In the rows, 128 means zero.
These are runs of 7 systems, one row a step. Runs of the same system follow the same rule from any start.
seq 1, palov:
[[111 185 145 144 152 165 131 139 138 146 114 107 168 122 116 127  96  85
  127 202 170 130]
 [157 127 110  67 113 136 201  81 151 121  83 143 115 129 119 153 139 124
  150  80 103 135]
 [ 94 148 103 103 175 113  93 109  67 144 138 127 148 139  90 112 133 139
  136 188 124  79]
 [180 134  98 133  62 150 175 109 178 119 127 144 161  97 132 127  98 118
  143 172 131 137]
 [124 172 108 102 133 106  90  76 127 118  85 125  95 149  97  90 200 129
  122 104 106 115]
 [157 109 113 156 120 145 100 173 134 161 123 136 178 104  85 161  95 153
  153 156 116  66]
 [147 104 101 121  83  73 122  80 145 107 133 156 118 111 157  88 161 157
  114 122  89 177]
 [114 165 137 190 129 146  58 176 128 108 113 100 113 139 106 103 148 108
  141 138 119  85]
 [183  87 149 137  98 118 133 129 171 164 149 158 129  93 139 165 124 159
  118  63 123 124]
 [ 80 112 105 132 141  94  64 163  81 120 128  98 116 158 159  99 155 156
  105 131 109 169]
 [136  99 185 202 122 149 150 173 170  96 141 151 135 113 133 143  97  89
  133 129 151 122]]
seq 2, nizoz:
[[106 112 117 133 151 139 107 200  51 144 146  90 160 134 115 147  96 112
  147 145 134  93]
 [144  86 154 110 106 114 160  90 159 124 156 176 135 123 160 126 114 132
   97 108 139 208]
 [ 80 193 105 132 166 138 134 130 127  89 106  77  82 152 124  96 150 123
  139 136 162 104]
 [171  94 162 125 134 146 163 149 119 183 124 126 172 100 128 197  95  97
  126 116 124 100]
 [ 74 139 108  75 145  97 112  97 113 132 126 150 116 152 148 102 141 177
  128 132 102 199]
 [150 135 111 147 128 161 169 114 133  67 135 111 147 122  94 109  98  82
  139 176 173  80]
 [150 173 165 112 133 124 117 100 163 208 120 120 115  92 171 167 135 145
  120  97  92 132]
 [107 115  60  79 113 138 117 151  66 117 105 134 147 181  87 114 141 136
  157 148 116 128]
 [161 116 165 166 135 122 130  84 195 113 138 170 161  86 107 118 101 134
  105 163 148 129]
 [121 180  90 121 112 116 115 127 117 127 112  69  79 121 179 122 160 139
  150 114  71 103]
 [155  97 141 126  93 151 111 152  95 160 141 189 166 153  65 142 135  86
  138 129 144 110]]
seq 3, zedaf, 11 rows:
[[153  55 159 128 138  81 127 101  85 142 148 131 136 123 172 140 160 103
   66 129 113 135]
 [ 76 174 149 182 108 138 121 176 150  98 137 132 108 132 153  94 116  98
  156 153 139 172]
 [166  91 147 107 141 169 152 131 127 116 162 118 110 139 114 165 104 117
  120  44 159  90]
 [ 69 142 135 111 175 104 105 136 103 183 131 114 119 150 184 135 147 158
   96 166 130 161]
 [128  93 125 126 104 138 201 158 113  85 111 134 166 122 118 131  88  74
  159 132 141 173]
 [122 189 176 110 181 148 126  57 153 128 156 118  98 112 137 130 107 119
  119 112 126 103]
 [109 127  60  88 110 152 151 176  82 159 140 117 133 163 147 156 116 158
  160 167 128 102]
 [152 134 138  93 126 110 148  69 137 148 116 157 176 108  94 104 134  95
   97 135 168 189]
 [104 178 107 130 155 157 131 120 169  85  69  90 109 130 127 128 107 155
  167 149  84 100]
 [169 102 113 104 111 102 155 104  85 175 160 160 143 100 108 155 149 126
  143 131 114  55]
 [118 178  96 130  94 124  57 113 143 128 131 121 151 126 125  69 130 145
  119 170 125 188]]
seq 4, vuz (11 x 22):
[[137 152 117 134  99 133 114  65 178  98 181 183 116 127 128  81 119 156
  122 172 140 136]
 [144 171  78 144 109 126 126 152 147 135  90  51 110 126 150 117 177 124
  107 135 172 108]
 [150  90 164 138 147 136 100 161 135 184  76 162 163 139  81 179 148 128
  122 113 113  97]
 [ 92  94 124 150 149  72 103 123 116  70 140 150 131 101 112  91 107 173
  157 117  77 143]
 [159 129 137 171  81 135 139 109 127  91 176 122  95 130 180 106 151  66
  107 157 130 101]
 [129 184 131 127 102 152  91 165 169 201 136 134 104 133 136 144 149 153
  128  83 169 144]
 [128  49 113 113 173 116 110 163  96 106 105  96 144 151 101 142 123 157
  100  75 149 127]
 [101  94 199 167 164 102 148 114 134 112 136 155 134 108 177 141 103 108
  117 168  81 149]
 [121 182 119 121  74 129 167 140 113 115 167 122  89 104 147 108 125  92
  185  76 123 146]
 [149 135 123  81 140 190  91 108 116 155 174 121 124 182 122 143 121 130
   85 114 175 114]
 [ 91 103 108 117 170 106 162 157 153 145  83 109 151 127 161 151 112 185
  111 158 151 172]]
seq 5, Lala, 11 rows:
[[146  98 111 135 130 122 159 164 130 147 111  82 157  83 165 181  74 161
  153 128  81 110]
 [118 129 151 141 103  73 118  85  89 114 158 175 114 120 136  79 180  80
  119 153 102 146]
 [129 176 115 134 117 208 100 151 178 106 148 125 124 152  98 123  75 146
  155 123 163 119]
 [171  67 108 105 130  99 140 119 121 155 104 108 113 134 150 161 183 151
   83  81 133  98]
 [ 67 151 151 166 155 101  99 169 115 144  87 126 159 120 127 109 131 109
  139 186 115 171]
 [158  98 142 130 113 140 174 106 147  71 168 153 122  94 120 135  74 123
  166  79 103 115]
 [116 166 115 118 138 132  80 101 104 149 171 107  82 162 164 109 178 134
   88 151 148  90]
 [146 106 115 130  89 161 147 197 146 161  95 139 177 142 110 155 111 114
  134 130 172 170]
 [108 115 162 115 188  77 132  74 139  96  93 125 108 108 123 115 148 143
  112  74  99 150]
 [ 98 147 114 148 139 154 147 158  92 114 156 102 127 131 156 139  89 113
  165 202 111  73]
 [179 125 139 109  69 117 136  95 139 175 181 181 136 105 128 126 143 113
  113  94 155 155]]
seq 6, Zufo:
[[106  99 120 159 120 121 167 218  88 132 103 122 136 142 115 142 148  86
  150 130 176 116]
 [132 108 196 123 144 131 110 110 130 143 175 142 149 101 152 142  72 119
  112  90 102 185]
 [ 91 128  84 104 140 143 164 136 104  74 133  84  77 178 178 121 131 136
  131 136 139 122]
 [153 134 162 118 140 146 171 129 128 183 153 147 157 112 106 159 117  83
  113 125 206 111]
 [108 130 105  59 139 130 122 115 110 137  90  97 150 138 150 138 101 155
  135 107  74 205]
 [113 101 132 129 171 127 187  99 103  72 131 150 129 142 100 124 121  97
  140 179 142  66]
 [143 207 125  98 120 128 131  93 137 201 152 107 142  72 152 140 107 133
  141 141 122 131]
 [149 109  73  78  93 143 125 100 103  90  85 134 136 181  87 104 162 108
  129 128 109 141]
 [115 148 154 146 183 119 121 101 178 142 122 171 152  98  81 133 104 173
  136 167 145  91]
 [160 141  82 128  86  85 128 120 113 136  92  76 135  85 160 121 157 126
  143 135  64 118]
 [121 139 160 148 110 145  81 110 127 116 140 204 118 172  76  98 163  90
  131 148 122 111]]
seq 7, maf:
[[114 109 163 137 106 132 135 149 142  92  89 162 105 158 107 114 155  89
  141  60 121 185]
 [ 97 127 154 143 206 132 123 139 119 118 174 113 105 115 119 143  91 162
  138 102 150  63]
 [154  77 121 114  92 120 160 134  96 159 170 120 141 129 206 158 122 110
   95 151 123 153]
 [ 81 165 156 121 125 135 137 143 119 122 110 164 123 162  98  96 152  72
  142 117 166 196]
 [138 139 119 105 178 167 166 121 156 112 134  90 111 122 121 164  86 163
  137  82 164  80]
 [126  97 122  91 141  77 155 106  80 191 125 128 145 119 177 157 160 131
   92 164 111 135]
 [ 99 173 120 120 103 148 156 150 124 116 100 145 166 127  92 103  99  80
  179 163 141 183]
 [157 164 121  89 157 153 144  45 173 100 127 114  96 127 114 127 125 147
  119  97 133  93]
 [126 131  78 112 128  98 114 148  93 202 107 107 144 128 147 152 170 162
  117 182 120  91]
 [152 121 124 132  90 122 137 129 152 109  75 148 191  99  86 109 106 100
  150 135 108 192]
 [107 173 130 129 172 133 101  69 156  74 124 115  81 130 121  97 132 152
  139 134  87  87]]
seq 8, maf:
[[114  99 169 147 159  48 121 120 116 178 103 157 153  89 128 129 168 128
   98 137 119 155]
 [105 151 115 138 112 166 136 162 113  68 138  99 134 127 134 115  61 104
  188 140  88 143]
 [163 117 152 117 125 132 134  54 151 125 172 178  93 144 126 127 164 124
   92 119 148  81]
 [103 159  92 131 116 127  82 205 107 188 125  83 139 135 147 131 138 155
  126 130 160 152]
 [154  55 151 123 135 127 169 117 147  77  72 145 155 133  98 143 117 105
  121  93 109 158]
 [ 68 184 154 146 184  98 128 111 122 133 162 127  90  99 160 115 122 147
  147 158 111  97]
 [191 108  91 107  54 168 147 138  97 135 164 119 148 136 138 145 118  87
  134 129 134 108]
 [ 96 152 158 112 155 125  82 106 162 154 102 167 128 159 103 107 158 142
   91 117 160 194]
 [119 113  75 137 148 128 176 171 130  80  98  64 117 114 133 139 106 160
  160 111 138  90]
 [153 113 188 130 140  94 141  74 113 171 129 160 148  93 143 152 149  84
  104 150  84 114]
 [ 89 180  86 107  89 162 103 160 109 123 160 138 126 152 123  98  94 142
  182 144 121 165]]
seq 9, palov, 11 rows:
[[112  84 159 168 109 134 144 188 149 153 149 186 105 167 155 155 152 128
  112 129 174 131]
 [ 95 139 154 126 171  91 124 142 121 126 115  80 140  90 138 113 108 126
  116  70 150 204]
 [116  81 164 133 160 171 152 148 107 100 132 113 108 172 171 175  99  99
  124 131  92  98]
 [ 87 158 141 108 141 105 180 126 114 164 191 168 106 113 148 122 124 130
  140 122 192 150]
 [141 142 115  90 145 174 133 122 106 108 104  51 159 150 132 128  96  77
   99 126 159 167]
 [103 118 148  99 166 149 192 103 153 138  95 188 110 169 119 168 140 134
  135 155 133 103]
 [109 170  88  92 155  87 168 113  76 143 129  94 162  70 109 109 106 123
  163 147 142 128]
 [171 130 122 100  97 186 135  68 128 100 126 140 143 165 127 130 113  79
  120 180  91 116]
 [109 190  84 107 124 121 142 113 163 152 113 165 107 129  81 110 164 174
  160 137 167  97]
 [188 105  95 119 122 111 107 113 106 137  84  81 195  90  92 127 128 117
  110 147 111 107]
 [118 130 125 134  93 125 109 105 158 123 102 200 117 153 132 121 152 154
  158 174  47 126]]
seq 10, nizoz:
[[165 153 101 111 116 122 163  81 129 119 103 130 180  79  69 112 111  99
  158 165 124 106]
 [148 174 136 108 117 154  76  71 162 156 112 133 127 127 146 138 126 146
  132 155  45 117]
 [158 130  53 108  73 126 121 126 112 134 132 155 137 133  81 114 151 158
  165 150 120  74]
 [173 135 141 166  98 114  54 104 170 133 107 139 166  96 102  97 142 129
  101 145 106 144]
 [137 118  92 159  78 130 105 155 147  97 101 128  87 149 148 126 168 154
  155 123  65  89]
 [146  97 154 179 109  94  75 154 106 141 161 171 136 108  79 110 158 114
  126 101 136  89]
 [128  98 119 168  91 128  71 173 150  97 148 104 112 143 179 108 126 153
  104 104 116 174]
 [122  94 144 171 119 104 155 166 123  99 124 148  82 148 119 118 192  94
  120  86 172 101]
 [ 95 113 181 174 171 120  89 198 119 146 145 104 133 113 147 147 100 133
  117  90 139 147]
 [111  60 124 110 130 114 182 145  95  88 154 124  97 163 178 133 133 118
  109  89 146 162]
 [ 75 162 176 149 186 126 150 141 130 132 152 128 115 128 127 117 122  95
  114 135 209 144]]
seq 11, zedaf (11 x 22):
[[137 151  67 141  95 136  93 138 104  91 176  97 102 145 119  80 150 132
  128 139 169  85]
 [169 113 138 135 102 151 108 147 182 186  88 150 145 153 119 160 167 133
   83 121 168 133]
 [ 90 117 129 133 155  72 118 151 125 116  67 114 118 106 119 116 151 157
  150  70  82 169]
 [140  68 167 179 152 117 115 127  94  86 160 132 147 111 130 132 103  97
  121 160  89  73]
 [130 165 129 151  71 137 125 132 159 137 203 145  80 126 194 111 136 131
  122 124 150 146]
 [123 119 116 114 133 161 108 179 109 125 106 103 123 184  89 129 153 105
  111  75 194 138]
 [108  90 180 128 190 111 135 131 161 164  89 141 151 118 151 175 108 165
  102 127 110 160]
 [ 97 122 124 130 129  92 178 128  71  76 144  98 114 101 169 110 111  92
  166 131  83 139]
 [143 159 164 136 122 186 118 110 127 134 199 154 128 143 121 128  97  77
  123 159 164  96]
 [115 157  76  71 116 156 144 144 156 158 128 115 104 161 151 140 125 189
  129  95 172 164]
 [119 101 132 100 181 102 155 116  89 139  52 109 175 132  91 141 146  97
  108 147 136 138]]
seq 12, Zufo (11 x 22):
[[116 184 133 120 144 151  75 137 108 152  99  95 156 108 102 136  92 122
  174 135  58 116]
 [159  83  90 115  85 116 141  77 121  91 173 181 112 138 126 110 143 151
  135 148 104  87]
 [113 206 119 153 139 113  86 117 167 152 116 112 131 110 113  86 158 138
  109 163 187 138]
 [185  93 120 137  83 150 121 150 163 122  63 126 143 132 112 161 138 125
  142  93  74 115]
 [ 74 113 155 151 172  69  85 128 100 134 150 179 102 129 112 106 162 165
  131 126 109 107]
 [151 139 101 186  73 140 113 175 137 104 161  85 142  99 161 108  98 112
  138 162 137 124]
 [145 120 169 127 107 134 119  97 169 128 126 163  80 163 147 125 185 109
   84  71 141 154]
 [ 86 124 110 144 163 142 102 219 119 137 107  96 133 144 104 146 108 168
  152 102 160 117]
 [160  44 162 149 121  91 159 125 110 128 158 142 153  98 177 152 117 107
   94 135 111 142]
 [ 60 193 149 126 142 142 132 139 117 112 134 112  84 157 167 102 131  95
  144 132 132 176]
 [179  98 117 106 118 178 162 140 127 115 164 108 132 132 107 163  86 116
  131  74 171  86]]
seq 13, Lala:
[[184 108 123 109 108 158 150 134 142 128 154  97 138  94 135 166  69 140
  146  50 116 119]
 [ 97 118 131 115 146  98  95  99  85 135 123 138 104 179 155 103 199 115
   80 173 116 133]
 [120 147 123 152 115 156 165 184 174 131 119 141 164 102 101 138  72 136
  173 138 173 147]
 [158 112 146  98 146  98 128  58 110 114 129 100  98 115 150 131 160 116
   96  67  83 112]
 [ 74 152 110 135 130 153 110 177 102 150 133 148 143 169 129 126 117 129
  152 215 138 121]
 [183 103 125 117 100 110 165 100 165 127 142 139 149  75 111 130 110 137
  122  64 158 157]
 [ 92 167 130 121 164 137  91 105 110 104  86  83  92 174 152 113 168 110
  112 158  87 116]
 [139  98 120 136 106 134 175 176 131 166 146 182 167 106  98 166  94 142
  171 145 152 100]
 [144 149 130 111 133  91  80  67 126 114 141  87 117 101 151  85 146 132
   89  88 108 176]
 [109 123 112 144 114 182 154 164 136  95  95 145 122 188 118 142 127 108
  156 191 126  90]
 [152 131 141 123 136  80 129 119 143 190 152 146 133  64 113 142 138 165
  123  65 154 115]]
seq 14, vuz, 11 rows:
[[124 133 168 103 155 181 158 128 138 110  90  88 130 155 147 161  93  75
  119  95 121 172]
 [ 85 144 140  77 182 132 189 113 105 152 146 150 108 129 133 168  97 151
  171 117 114 103]
 [130 131  90  74 119 122 160  98  69 132 170 115 175 112 132 111  92 107
  131 171 146 162]
 [131 176 118  87 116 181 158  86 175 118  75 131 138 164 128 127 122 105
  126 169 131 174]
 [116 171  96  98 175 127 171 114 128 143  81 109 132 109  81 144 133 148
  163 140 145  62]
 [160 109  95 101 118 109 115  95  92 152 117 141 192 104 101 133 120 132
  134 192  77 106]
 [121 156  97 141  85 122 126  96 168  85  89 171 130 140 100  76 157 129
  148 181 115 152]
 [167 170 107 162 127 138 111 115 159 116 107  93 115 106  96 118 158 124
  128 135 147  39]
 [155 103 107 138 107 100  67 148 127 189 106 145 147 124 121 147 169 178
  120 141  87  96]
 [119  82 129 186 109  86  93 156 138  72 113 164 138 128  90  80 156 130
  125 125 133 151]
 [157 137 168 197 120 134  91 123 169  93 149 102  89 104 160 121 135 111
  112 107 101  87]]

Which system made each of these runs?
seq 15:
[[129 105 149 151 157 153 104 170 146 129  98 135 153 161  66 136 137 116
   96 118 203 120]
 [124 105 147 125 153  98 148 130 161 145  96 104 116  96 188 168 116 175
  121  89  77 158]]
 : zedaf
seq 16:
[[ 79 120 153 156 126  85 163 190 101 129  94 156 119 120 112 126 158  92
  173  95 123 156]
 [112  87 177 134 181 153  95 127 113  78 175 120 126 143 126 131  66 128
  114  87 116 132]]
 : nizoz
seq 17 (2 x 22):
[[137 151 125 157  82  92 140 146 180 174 138 159 109 101 149 115 175 147
  115 111 184 160]
 [130 102 146 151 141 138  71 174 123  95  68  84 140 149 102 122 132 102
  116  71 106 160]]
 : Zufo
seq 18:
[[158  83 105 119 152 127 131 118 170 108  95 125 163 130  76 124 126 165
   90 108 194 139]
 [100 125 137 143 165  83 140 122 129 144  56 107 131 113 169 146 156 139
  123 182  64 120]]
 : palov
seq 19, 2 rows:
[[139 186 123 154 124 172 113 110 192 129 157 139 100 139 125 118 133 146
  117 166 181  75]
 [166 108 104 106  93 131 123 179 115 177  84  90 132 133 134 168 165 124
  124  59 123 134]]
 : Lala
seq 20:
[[ 84 136 115 115 162 151 129 104 109  35 141 110 101 168 127  88 103 121
  141 143 119 136]
 [157 162 146 142 140 148 183 112 160 165 150 126 116 102 141 160 130 108
  121 152 185  59]]
 : palov
seq 21, 2 rows:
[[123 161  97 109  65 125 116 187 111 188 133 126 127 120 149 136 136 139
  167  88 112 169]
 [132  75 140 110 159 155 109 112 124  79 138 148 133 182  78 113 126 118
   87  94 178 139]]
 : vuz
seq 22:
[[134  98 118 134 110 184 128 157 146  87  88 141  94 206 117 150 150 118
  137 114 109  95]
 [121 118 155 154 158  62 123 138 139 172 163 153 128  67 119 131 136 173
  122  93 163 110]]
 : maf
seq 23 (2 x 22):
[[119 164 137 168 103 102 121 152  83 159 132 135 137 104 125 113 166  64
  153 184 119  92]
 [179 130 104 119  67 165  85 124 179 126 135 159 140 129  88 120 109 162
  144  82 124 144]]
 : vuz
seq 24, 2 rows:
[[156 103 132 180 105 101  71 120 105  71 139 115 128 103 115  89 144 101
  127 125  73  95]
 [133 127 141 183  92 164  71 163 179 124 160 177 101 158 132 129 135 156
  130 144 124  95]]
 : Lala
seq 25, 2 rows:
[[124 131 145 143 167 153 150 141 124 126 122 120  87 161 111 153 164 106
  119 119 173  38]
 [134 132 131  85 127 107 147 124 114 217 136 138 179  86 136 159 104 143
  126 132 138 171]]
 : palov
seq 26, 2 rows:
[[167  75 121 106 118 180 131 145 145 138 128 134 106 182 137 184 131 153
  111  81 130  86]
 [ 80 100 144 140 165  48 127 155 101 163 133 145 147  99 136 115 150 155
  108 128 161 176]]
 : maf
seq 27:
[[ 94 124 114 138 124 159  93 164 152 134 160 185 125 157 119 138  91 199
  161 159 119 114]
 [180  96 100 151 104  88 137 124 132 103 143  79 126  90 141 104 155 124
   86  89 174 122]]
 : Lala
seq 28:
[[156  66 125 129 160  84  99 119  86 134  87  88 180 110 121 136 143 121
   81 145 101 124]
 [ 88 135 142 158  91 121 150 134 146 108 147 189 107 140 174 114 127 121
  161 187  87 153]]
 : nizoz
seq 29, 2 rows:
[[ 84 159 127 174 112  74 145 170 119 120 159 145 121  73 121  89 127 123
  178 129 150 144]
 [190 104 139 121 120 196  84 112 132  97 152  87 136 154 126 140  97 101
   91  89 126 109]]
 : zedaf
seq 30:
[[156  73 114 113 138 137 180  91  97  91 176 135 125 136 147 146 108 122
  120 163 122  63]
 [116 188 141 130  95 119 113 130 138 197 146 147 130 123 160 112 161 102
  107 161 165 181]]
 : maf
seq 31:
[[110 106 198 128 184  99 161  99 127 120 158 156  99 115 127 135 132 110
  106  69 155 132]
 [ 97 153 116 102 155 160 135 166  89 156 150  64 133 137 186 159  81 130
  132 145 130 141]]
 : palov
seq 32 (2 x 22):
[[117 166  90 159 129 117  90 133 103  94 117  83 154 101 109  87 116 121
  151 194 103  97]
 [192 116 154 134  60 150 134 103 160 145 148 174 127 114 143 154 133 100
  135 103  79 119]]
 : nizoz
seq 33, 2 rows:
[[142 115 129 151 154 101  79 133 166 160 134 157 145  97  79 132 136 199
  117 111 154  89]
 [137  87 106 154 113 104  97 151 109  89 111  68 148 111 178 115 114 135
  111 141  74 160]]
 : maf
seq 34, 2 rows:
[[142  67 117 130 143 133  95 118 175 108  98 150 167 155 114 127 120 182
   82 154 137 163]
 [110 144 117 178 133  77 175 147 159  99  88  95  92  85 164 119 161 139
  152 124 119 106]]
 : Lala
seq 35:
[[173 168 109 125 114 143 147 114 158 146 153  76  99 107 153 130 146 122
   95  90 198 104]
 [111 130 129 110 137 132 119 178 115 191  42 117 153 159 117 162 166 112
  121 126 127 162]]
 : nizoz
seq 36 (2 x 22):
[[115 133  95 136 102 156  92 157 137  91  89 167 142 173  54  99 138 132
  165 149 125 122]
 [169 120 130 154 151  87 128  80 181 123 122 123 140  57 117 126 125 175
  116 123 120  83]]
 : palov
seq 37, 2 rows:
[[114 178 114 130  98 112 130 109 110 137  97 161 147 114 101 102 151  92
  176 197  77 120]
 [178 173  96 117  93 166  87  85 175 113 142 135 138 115  80 106 107 156
  145 116 124 103]]
 : maf
